In the rows, zero is written as 128.
The same turns and mirrors carry the whole set onto itself and the rows of a family onto each other. Which other rows belong to the same family as each row named below? List them in the order they appear above.
These 28 rows form 7 families of 4 rows each.
k_574: [115 135 135 145 135  91  94 149 149 120 113 141 136 117 142 151 116]
k_965: [114 132 137 141 136  99  90 150 158 118 115 133 131 117 142 146 118]
k_350: [114 111 127 138 117 106  78 133 161 108 135 127 131 125 117 143  98]
k_946: [122 113 123 139 117 104  82 127 164 109 132 125 122 125 122 148  94]
k_920: [113 124 134 162 129 143  92 114 146 129 132 129 147 132 116 159 106]
k_805: [126 147 123 158 137 110 101 108 124 131 128 119 145 130 132 160 113]
k_739: [125 148 122 158 131 105  98 113 120 129 125 128 145 125 138 165 110]
k_309: [131 149 119 155 137 107 102 115 124 134 124 130 144 133 131 157 118]
k_662: [114 115 128 141 118  96  87 133 168 109 132 127 128 123 120 143 101]
k_740: [119 113 127 140 115 101  75 135 161 114 134 125 130 126 119 145  94]
k_340: [113 135 137 149 134  99 101 154 152 120 117 139 135 110 132 147 118]
k_95: [117 126 130 161 130 140  89 120 141 131 136 123 151 131 109 149 108]
k_576: [118 137 139 147 133  95  91 152 151 125 113 138 136 113 141 151 110]
k_341: [114 115 128 141 121 102  81 136 162 102 131 125 129 127 109 148 101]
k_21: [128 148 124 159 135 106 101 116 123 134 119 127 142 127 134 164 112]
k_610: [118 126 130 158 123 139  80 114 138 127 140 129 151 127 112 157 101]
k_818: [113 136 145 144 139  97  98 152 154 126 120 134 140 119 139 149 114]
k_231: [120 131 132 152 120 139  90 112 137 123 134 126 144 127 102 152 107]
k_877: [111 128 137 158 124 136  92 116 144 130 142 130 151 131 110 157 104]
k_194: [121 116 125 133 119  96  89 126 165 113 138 127 125 127 120 146  97]
k_44: [120 129 134 146 137  95  96 150 152 118 108 137 139 122 140 147 119]
k_680: [123 115 124 133 119  99  77 127 164 107 132 125 130 130 122 142 104]
k_412: [115 135 143 139 138 108  98 151 155 123 117 138 132 111 140 148 114]
k_616: [126 147 119 155 135 109  98 109 124 125 122 124 135 128 142 163 109]
k_823: [128 150 124 157 129 104  99 106 127 124 118 125 139 129 130 167 115]
k_549: [121 126 132 155 124 137  84 112 140 128 138 123 146 130 106 156 101]
k_475: [120 130 131 161 125 140  91 108 141 129 136 127 144 128 112 160 109]
k_428: [119 146 122 156 137 103 101 107 126 123 124 118 140 135 135 167 108]

Which other rows belong to the same family as k_610? k_739, k_740, k_576
Which other rows belong to the same family as k_475? k_965, k_805, k_662
Which other rows belong to the same family as k_680? k_340, k_95, k_823
Which other rows belong to the same family as k_194? k_920, k_412, k_428

The same turns and mirrors carry the whole set onto itself and the rows of a family onto each other. Which other rows belong to the same family as each row named below? List them in the order they appear above.
These 32 rows form 4 families of 8 rows each.
k_663: [138 129 138 136 112 104 132 139 109 145 133 140]
k_389: [142 111 141 149 130 112 136 145 130 146 146 122]
k_189: [145 128 141 126 134 143 139 125 148 150 153 125]
k_182: [150 118 148 133 127 116 158 125 124 146 139 131]
k_547: [123 143 131 127 112 129 110 129 125 155 139 137]
k_373: [141 146 144 125 112 141 124 115 129 166 125 126]
k_179: [153 143 143 118 121 143 133 117 130 163 135 139]
k_140: [138 152 133 121 107 139 131 121 134 155 137 134]
k_621: [144 113 146 145 128 108 135 146 121 144 136 120]
k_153: [148 136 137 135 121 145 139 120 148 156 143 113]
k_932: [153 135 140 114 129 132 134 126 127 133 132 113]
k_262: [147 120 151 114 142 129 130 125 123 141 133 121]
k_61: [133 133 133 129 128 140 106 122 127 162 146 137]
k_883: [140 117 135 136 129 108 130 142 120 132 143 123]
k_720: [120 134 137 138 117 133 109 127 135 165 141 130]
k_513: [137 124 141 136 120 113 125 121 104 158 132 143]
k_366: [153 124 145 125 137 135 123 128 130 143 133 105]
k_839: [130 108 138 143 134 113 131 129 122 145 150 129]
k_827: [125 134 128 144 107 116 128 137 127 153 148 143]
k_303: [155 127 138 130 123 118 152 134 129 132 141 119]
k_742: [124 141 137 139 109 133 113 127 130 169 135 130]
k_181: [158 120 148 137 130 120 146 140 129 142 134 111]
k_371: [158 130 146 125 131 137 135 131 133 145 131 104]
k_772: [164 123 149 135 125 119 149 133 124 146 130 120]
k_119: [140 141 132 122 123 143 130 125 145 141 147 116]
k_104: [136 120 148 139 121 107 120 139 111 156 128 135]
k_476: [134 121 146 147 116 106 130 143 115 157 132 133]
k_352: [123 131 139 150 107 117 124 136 125 167 138 137]
k_318: [135 131 130 147 113 126 134 122 127 165 152 147]
k_312: [138 147 139 130 111 145 124 120 137 167 133 122]
k_677: [130 131 141 149 105 117 136 133 129 168 138 143]
k_622: [148 140 140 128 123 147 129 124 143 155 137 109]

Which other rows belong to the same family as k_720? k_389, k_373, k_153, k_366, k_772, k_104, k_677
Which other rows belong to the same family as k_189? k_182, k_179, k_262, k_61, k_513, k_839, k_318

